One turning vector, and how many ticks it has turned:
The counts run from 0 to 600.
| -0.06 | -0.91 | +1.40 | +1.23 | -0.33 | -0.53 | -0.55 | +1.26 | +0.20 | +1.27 | -1.14 | -0.50 | +0.27 | -0.94 | +2.87 | -0.65 | +3.19 | +2.02 | +0.28 | -1.79 | -0.30 | -0.41 | +1.84 | -0.32 | +0.71 | -0.09 | +2.36 | +0.81 | -0.48 | +3.09 | +0.05 | -2.50 | => 271
| +0.22 | -0.87 | +0.86 | +1.26 | -1.32 | -1.45 | -1.34 | -0.66 | -1.79 | -1.19 | +1.55 | +2.00 | +1.86 | +0.39 | +0.51 | +0.83 | -0.55 | +1.15 | -0.55 | -2.80 | +0.20 | -0.86 | +2.09 | +1.29 | -1.83 | -0.36 | +1.53 | +1.99 | -2.26 | +0.55 | +2.03 | +0.05 | => 37
| +1.74 | +1.81 | +0.74 | -1.28 | -2.15 | -0.38 | -0.62 | -1.43 | +0.54 | -0.23 | +0.67 | +0.56 | -1.21 | +1.61 | -0.11 | +2.08 | +4.07 | +0.45 | -2.19 | -0.44 | -0.43 | -1.85 | +1.19 | -0.44 | -1.36 | -0.24 | +1.14 | +0.57 | +0.59 | -2.36 | -1.34 | +0.16 | => 67
| -2.23 | +0.76 | -0.16 | -0.53 | +0.71 | +1.41 | -1.61 | +0.76 | -2.12 | -0.02 | +1.72 | +1.47 | +0.25 | -1.66 | -2.31 | -0.06 | -0.99 | -0.51 | +1.53 | +0.82 | +1.10 | +2.13 | -1.41 | +0.24 | +0.57 | -0.56 | +1.86 | -1.51 | -0.76 | +2.61 | -0.11 | -2.10 | => 131
| -0.24 | +0.38 | +0.93 | +1.00 | -0.58 | -2.29 | +0.31 | +1.17 | +0.55 | +0.34 | -1.05 | +0.81 | +1.18 | +1.27 | +0.90 | -0.56 | +2.68 | +1.46 | +0.04 | +1.59 | -0.37 | +0.26 | +2.76 | -2.03 | +1.38 | +1.68 | +2.11 | -0.30 | -1.32 | +0.10 | -1.82 | -2.85 | => 517
| -2.49 | -1.03 | +1.35 | +2.43 | +2.49 | +0.47 | -1.63 | +1.02 | -1.62 | +0.04 | +2.69 | -0.60 | -2.29 | -1.07 | +0.45 | -1.03 | +1.29 | +1.08 | -0.36 | -0.13 | +1.62 | -0.82 | +1.85 | +1.51 | +0.53 | -0.75 | +2.05 | -0.08 | -1.23 | +0.45 | -0.52 | -0.63 | => 543
| +0.05 | +2.58 | +0.68 | -0.13 | +0.20 | -1.36 | -3.36 | +0.39 | +0.02 | -1.90 | +0.77 | +0.56 | -1.66 | +0.98 | +1.05 | -1.07 | -0.79 | -0.50 | -1.88 | +1.09 | -1.85 | -0.72 | +1.38 | +2.79 | -0.64 | +0.41 | -0.03 | -0.21 | -0.58 | -2.10 | +2.39 | +1.50 | => 80
| -1.85 | +1.23 | +0.77 | -0.39 | +1.01 | +0.69 | -0.49 | +0.83 | -2.76 | +0.73 | +1.82 | +2.86 | -0.43 | -1.08 | -2.21 | -0.81 | -1.06 | -0.96 | +0.85 | +1.24 | +1.40 | +2.32 | -1.06 | +0.78 | +1.01 | +0.22 | +1.15 | -2.15 | +0.34 | +2.10 | -1.50 | -1.29 | => 129
| +0.85 | -0.45 | -0.93 | -0.77 | -0.15 | +0.84 | +1.52 | -1.10 | +0.74 | +0.44 | +0.57 | +0.62 | +1.79 | +1.95 | -1.09 | +1.27 | +0.28 | +2.96 | +2.09 | +0.87 | -1.21 | -1.74 | -1.05 | -1.88 | -0.06 | +0.43 | +1.15 | -0.12 | +3.53 | -1.78 | -1.09 | +2.03 | => 184
| -2.77 | +0.68 | -1.58 | -0.43 | +0.46 | +0.78 | -2.01 | +1.23 | +0.14 | -1.01 | +1.12 | +0.10 | +0.77 | +0.00 | -2.25 | -0.24 | -0.97 | +0.93 | +2.07 | +2.87 | -0.01 | +1.66 | -1.05 | -1.18 | +1.78 | +1.14 | +2.05 | -0.89 | -1.24 | +0.11 | -0.33 | -2.18 | => 382
| +1.42 | +0.83 | +0.79 | +0.38 | -0.02 | -0.42 | +1.46 | -0.37 | -0.65 | -1.80 | +2.14 | +1.74 | +1.10 | +1.75 | -2.89 | -0.34 | -3.59 | +0.91 | -0.18 | +0.43 | +0.18 | -1.78 | +0.03 | +1.09 | -0.53 | +0.36 | -0.93 | -0.05 | +2.63 | -0.32 | -0.20 | +2.36 | => 455
| -0.71 | +1.05 | +1.58 | +1.37 | +1.91 | -0.57 | +0.12 | -1.11 | -1.85 | -0.79 | +2.38 | +0.21 | -0.34 | +2.93 | -1.62 | +0.18 | -1.42 | +1.90 | -1.86 | +0.31 | +1.41 | -1.91 | +2.18 | -1.04 | -0.83 | -0.91 | +0.02 | -0.41 | +0.91 | -1.82 | -1.03 | +1.76 | => 48
| -2.27 | -1.00 | -2.25 | -0.11 | +1.75 | -0.43 | -0.99 | +0.92 | +1.70 | -0.38 | +0.08 | +0.59 | -0.34 | -1.08 | -0.49 | -1.98 | +1.08 | +1.10 | +3.05 | +2.56 | +0.44 | +0.89 | +0.09 | -0.25 | +1.75 | +1.27 | +2.63 | -1.59 | -0.19 | -0.19 | -0.25 | -1.53 | => 386
| +1.14 | +2.06 | -0.80 | -1.47 | -2.12 | -1.27 | -0.93 | -0.44 | +0.64 | -0.02 | -1.74 | +4.15 | -0.12 | +1.39 | -0.29 | +0.81 | +1.68 | -1.96 | -0.12 | +1.97 | -1.09 | +1.73 | -0.55 | -0.24 | +0.73 | +1.54 | +0.24 | -1.70 | +0.54 | -0.95 | -0.24 | +0.40 | => 360
| -2.64 | -0.29 | -1.68 | +0.21 | +0.64 | +0.62 | -1.97 | +1.68 | +0.20 | -0.68 | +0.26 | -0.01 | +0.87 | -0.18 | -1.31 | -0.05 | -0.65 | +0.99 | +2.74 | +3.34 | -0.34 | +1.54 | -1.37 | -1.45 | +2.07 | +1.05 | +2.45 | -0.90 | -0.97 | +0.63 | +0.00 | -1.79 | => 383
| +1.58 | +0.21 | +0.39 | +1.32 | -0.86 | -1.28 | -1.29 | +2.08 | +0.52 | -2.49 | +2.10 | +0.68 | +1.66 | +0.06 | -1.42 | +0.98 | -2.95 | -0.60 | +1.18 | +1.77 | +0.15 | -0.30 | -0.50 | +0.40 | +0.24 | +1.91 | +1.04 | +2.08 | +0.51 | -0.13 | -0.09 | +2.55 | => 209
| +2.64 | +2.04 | +2.51 | -1.64 | -1.91 | -0.46 | +0.96 | +0.48 | +1.74 | +0.33 | +0.33 | -1.59 | +0.20 | +0.97 | -0.28 | +0.48 | +1.13 | +1.31 | +0.34 | +0.06 | +0.75 | -0.42 | +0.24 | -1.59 | -0.37 | +0.68 | +1.24 | +1.35 | +3.79 | -0.08 | -2.63 | +0.81 | => 473
| -2.91 | -1.51 | -1.09 | -0.55 | +0.79 | +1.36 | -1.54 | +0.16 | +0.13 | +0.49 | +1.67 | +0.39 | -1.31 | -2.16 | -0.93 | -1.30 | +0.44 | +1.16 | +2.42 | +0.23 | +2.00 | +0.95 | -0.42 | +1.57 | +0.29 | -0.21 | +3.35 | -0.45 | -0.17 | +1.18 | -0.28 | -1.97 | => 136
| +1.12 | -0.36 | -0.30 | -0.99 | +0.07 | -0.25 | -0.45 | +0.52 | +0.13 | -0.75 | +0.43 | +1.12 | +0.77 | -0.81 | +0.95 | -0.48 | -0.68 | +1.81 | -0.37 | -2.65 | -2.54 | -2.88 | +0.73 | +1.18 | -1.27 | +0.49 | +0.13 | +3.64 | -0.18 | +2.16 | +1.67 | +1.86 | => 445
| +1.75 | -0.84 | -0.68 | -0.31 | -1.29 | +2.17 | +2.13 | -1.14 | +0.23 | +0.71 | +0.58 | +1.05 | +0.79 | +0.36 | -0.53 | +1.85 | +2.55 | +2.49 | +1.15 | -1.95 | -0.77 | -1.98 | -1.69 | -0.80 | +0.23 | -0.53 | +0.52 | +0.00 | +3.30 | +1.20 | -0.47 | +0.50 | => 434
| -0.80 | -0.74 | -0.64 | -1.15 | +1.75 | +1.30 | +0.40 | -0.87 | +0.78 | +0.79 | +2.40 | -1.10 | -0.10 | +0.47 | -0.22 | -1.03 | -0.77 | +3.57 | +2.08 | -0.16 | +0.02 | -1.39 | -0.25 | +0.23 | -0.32 | +0.11 | +1.42 | +0.93 | +3.16 | -2.21 | -0.75 | +2.46 | => 179
| -1.90 | -0.74 | -0.83 | +0.65 | +0.08 | +2.24 | -2.71 | -0.15 | -0.35 | -0.46 | +0.49 | -0.62 | -2.17 | +1.25 | -0.46 | +0.41 | -1.98 | +1.06 | -0.11 | +1.88 | +0.18 | -2.14 | -0.98 | +1.92 | -1.07 | -2.00 | +1.71 | +0.85 | +2.09 | -0.18 | +1.12 | +2.10 | => 584
| -0.42 | +0.67 | +0.09 | -1.45 | +0.56 | -1.33 | -2.95 | +1.25 | +1.47 | +0.70 | -1.04 | -1.08 | -0.50 | -0.35 | +1.30 | -0.27 | +0.52 | +0.13 | +0.70 | +3.79 | -1.13 | +0.00 | +0.21 | -1.25 | -0.92 | +0.06 | +3.69 | +1.07 | +1.00 | -1.27 | -0.84 | +1.00 | => 347
| -0.79 | +0.89 | +1.78 | +1.78 | -2.13 | +0.69 | -1.56 | +0.75 | +1.46 | -0.73 | +0.12 | -2.81 | -1.18 | +1.92 | +0.32 | +0.83 | +1.71 | +1.61 | +0.73 | +0.67 | +2.94 | +0.81 | +0.24 | -1.01 | +2.15 | +0.77 | +1.43 | -0.32 | +1.04 | +0.02 | -0.38 | -1.69 | => 509
| +1.29 | +0.60 | +1.18 | +0.88 | -0.12 | +0.00 | +1.04 | -0.08 | -0.98 | -1.15 | +1.59 | +1.72 | +0.97 | +2.11 | -1.83 | +0.00 | -3.59 | +1.07 | -0.18 | +0.30 | -0.26 | -1.84 | -0.46 | +1.38 | -0.23 | +0.69 | -1.13 | +0.34 | +3.12 | -0.09 | -0.05 | +2.99 | => 454
| -0.96 | -0.48 | +0.21 | +1.49 | +0.13 | +1.60 | +0.19 | +0.01 | -2.40 | +1.54 | +0.32 | -0.21 | +1.67 | +1.68 | +0.23 | +1.13 | +1.40 | +2.89 | +0.00 | +2.01 | -2.10 | -1.35 | -0.15 | -0.76 | +0.30 | -1.36 | +2.41 | -1.98 | +0.82 | -0.61 | -1.12 | -2.20 | => 553
| -0.27 | +2.16 | +1.12 | -1.35 | -1.40 | +1.15 | -1.73 | +0.93 | +1.15 | +1.56 | -0.36 | -1.06 | -2.70 | +0.31 | +1.26 | -0.57 | +2.97 | +0.29 | +0.00 | +2.07 | -0.60 | +0.85 | -0.52 | +1.02 | +1.07 | +0.72 | +1.70 | -0.52 | +2.31 | -0.66 | -1.94 | -1.33 | => 103
| -1.26 | +1.49 | -1.58 | -2.17 | +1.04 | +1.27 | +0.75 | -1.00 | +0.98 | +0.88 | -1.07 | +1.29 | -1.68 | +0.18 | -0.43 | -0.98 | +3.68 | +1.75 | +0.49 | -1.09 | -0.85 | +0.43 | -0.30 | -1.80 | +2.46 | +1.13 | -0.63 | -1.69 | +0.62 | +1.12 | -0.16 | -1.64 | => 394
| -0.50 | -1.11 | -0.83 | +0.30 | +4.23 | +0.09 | +1.18 | +0.44 | -0.58 | +0.03 | +2.07 | +0.15 | +1.04 | -2.27 | -1.32 | -2.08 | -0.57 | +2.53 | +2.27 | +0.26 | -0.80 | -1.40 | +0.07 | -0.43 | -0.09 | -0.58 | +1.83 | -1.19 | +1.25 | +1.18 | -0.10 | +0.63 | => 424
| +2.75 | +0.94 | +1.08 | -1.43 | -2.80 | -2.99 | -0.15 | +0.79 | +2.26 | -0.91 | -0.27 | +0.95 | +2.48 | +0.39 | +0.50 | -0.57 | +0.23 | +0.49 | +0.65 | +0.45 | -0.92 | -0.14 | +1.66 | +0.44 | -1.15 | +1.95 | +2.20 | +1.63 | +0.50 | -0.50 | -0.37 | -0.59 | => 480
| -0.62 | +2.18 | +0.53 | -1.81 | +0.82 | +0.44 | -3.07 | +0.98 | +1.63 | -0.10 | +0.41 | -2.41 | -2.81 | -1.79 | +0.32 | -0.99 | +2.91 | -0.49 | -0.34 | +1.57 | +0.33 | +0.28 | -0.06 | +0.01 | -0.01 | -0.73 | +2.46 | -0.87 | +0.48 | +0.28 | -0.23 | -1.27 | => 99
| -0.36 | +1.87 | +1.14 | -1.06 | -1.19 | +1.37 | -2.66 | +1.17 | +1.26 | +1.30 | -0.87 | -1.94 | -2.69 | -0.02 | +1.70 | -0.05 | +2.93 | +0.20 | +0.09 | +1.89 | -0.50 | +1.03 | -1.01 | +0.22 | +1.25 | +0.26 | +1.92 | -0.43 | +2.18 | -0.09 | -1.20 | -0.97 | => 102
| -0.09 | +1.86 | +1.03 | +0.47 | +0.47 | -1.47 | -0.84 | -0.40 | -0.14 | -0.25 | -0.69 | +1.18 | -0.63 | +0.85 | +2.29 | -2.43 | +2.49 | +1.75 | -0.77 | -1.97 | -1.04 | +0.69 | +2.61 | +1.29 | +1.26 | +0.85 | -0.69 | -2.19 | -1.16 | -0.10 | +2.26 | -1.75 | => 525
| +1.75 | -0.30 | -0.03 | +0.27 | +1.43 | -1.67 | -0.05 | +0.03 | +1.48 | -2.74 | +1.45 | -0.21 | +0.91 | -1.34 | -2.74 | -0.40 | -1.75 | +0.07 | +1.15 | +0.98 | +1.98 | -1.86 | +0.26 | -0.53 | -2.03 | -1.14 | +2.26 | -0.32 | +1.56 | +0.99 | +0.56 | +2.01 | => 462
